m =
451,591,264,298,702,294
806,538,-918,815,884,331
Rows and columns are counted from 1.
(1, 1): 451
(1, 2): 591
(2, 2): 538
(2, 6): 331

grid =
[[ 25  14  -9 -48   4  31 -26 -31]
 [-73  24 -10  34 -11  -9  34 -15]
 [ 21  35  -5 -10 -37  23 -35 -38]
 [-24 -10 -42 -13  -7  -4   5  11]
 [ -9   6  -1  -8  -5   2 -31 -51]
 [-57  23 -19   9  -6   2  41   5]
 [-42   8 -35  20   7 -21   5  47]
 [ 24   6   0 -16 -35  37 -47 -45]
 [-16   9 -16   1 -31  27 -25 -66]
 [-48  -8 -21  -1   2  -8  28 -18]
 [ 18  38  -2  15 -32   3 -36  -9]
 [  3  14  -9 -11  13   6 -42 -40]
 [-53  11 -19   1   4  -3  46 -19]
 [ -9  25   3   1 -46  24 -17 -46]]
Indices start at 1.
row 1 col 1 -> 25
row 14 col 7 -> -17
row 6 col 8 -> 5
row 14 col 4 -> 1
row 6 col 6 -> 2
row 13 col 8 -> -19
row 6 col 1 -> -57
row 10 col 2 -> -8
row 2 col 5 -> -11
row 9 col 8 -> -66
row 8 col 1 -> 24
row 11 col 3 -> -2
row 1 col 4 -> -48
row 5 col 4 -> -8
row 13 col 6 -> -3
row 11 col 4 -> 15
row 2 col 6 -> -9
row 11 col 8 -> -9
row 4 col 7 -> 5
row 5 col 5 -> -5
row 14 col 5 -> -46
row 12 col 2 -> 14
row 1 col 8 -> -31
row 8 col 4 -> -16
row 13 col 1 -> -53
row 5 col 7 -> -31
row 7 col 4 -> 20
row 8 col 3 -> 0
row 4 col 1 -> -24
row 4 col 3 -> -42
row 10 col 6 -> -8
row 11 col 2 -> 38
row 14 col 8 -> -46
row 11 col 6 -> 3
row 9 col 7 -> -25

data =
-254,-168,113,21,-440,-233,-144,186
100,-61,-235,627,-652,-696,-545,-204
-25,-301,166,-14,136,329,105,-820
566,-91,-194,-248,-168,-243,362,-196
716,-302,-762,-74,-152,-812,-100,-297
487,-201,91,183,-400,360,923,-65
-257,-370,-243,53,311,-35,-163,238
229,-181,-273,-926,-241,439,-150,-485
33,-164,21,-292,-8,-508,-244,-325
-275,-331,-423,404,-240,-458,-231,-37
-553,-325,7,-226,-398,-300,-470,-387
-102,-19,-72,125,298,-251,-181,-822
-379,30,-476,-373,233,669,-133,-526
-16,-147,71,-428,-446,415,-760,-21
207,-113,-420,865,312,-332,-193,258
Indices start at 1.
(1, 1) -> -254
(10, 1) -> -275
(5, 3) -> -762
(10, 2) -> -331
(9, 7) -> -244
(10, 4) -> 404
(14, 5) -> -446
(15, 8) -> 258
(12, 5) -> 298
(14, 8) -> -21
(6, 3) -> 91
(12, 4) -> 125
(6, 6) -> 360
(11, 8) -> -387
(12, 8) -> -822
(10, 8) -> -37
(9, 6) -> -508
(12, 2) -> -19
(5, 7) -> -100
(4, 5) -> -168
(1, 3) -> 113
(15, 1) -> 207
(6, 2) -> -201
(8, 4) -> -926
(15, 2) -> -113
(3, 7) -> 105
(15, 3) -> -420
(2, 7) -> -545
(3, 8) -> -820
(11, 3) -> 7
(5, 8) -> -297
(2, 5) -> -652
(6, 8) -> -65
(2, 1) -> 100

arr = ((7, 21, 45, -31, -12, -9, -18), (-29, 6, 42, 1, -24, -27, -37), (-33, 56, 86, -80, 5, 37, -4), (12, 9, 42, 23, -28, -30, -41), (-12, -39, 17, 38, -47, -29, 29), (-47, -41, 29, -22, 45, 6, 5), (39, 37, -1, -64, -74, 18, 10), (-43, -19, 14, 18, 7, 33, -7), (13, 54, 19, -77, -69, 2, -27), (-3, -52, 49, -14, 33, 54, 14), (7, -20, 49, -31, -10, 57, 5), (-31, -14, 45, 13, -1, -12, -16), (-34, 7, 30, 29, 39, 12, 16), (-74, -46, 16, -70, 37, 44, -91))
Indices start at 1.
(1, 1): 7
(9, 4): -77
(6, 6): 6
(7, 4): -64
(5, 7): 29
(11, 3): 49
(13, 7): 16
(10, 2): -52
(10, 3): 49
(14, 2): -46
(12, 1): -31
(10, 7): 14
(3, 3): 86
(9, 6): 2
(4, 3): 42
(6, 3): 29
(7, 2): 37
(3, 7): -4
(3, 6): 37
(3, 2): 56
(10, 5): 33
(7, 6): 18
(13, 2): 7
(2, 6): -27
(4, 1): 12
(8, 7): -7
(1, 2): 21
(12, 3): 45
(1, 4): -31
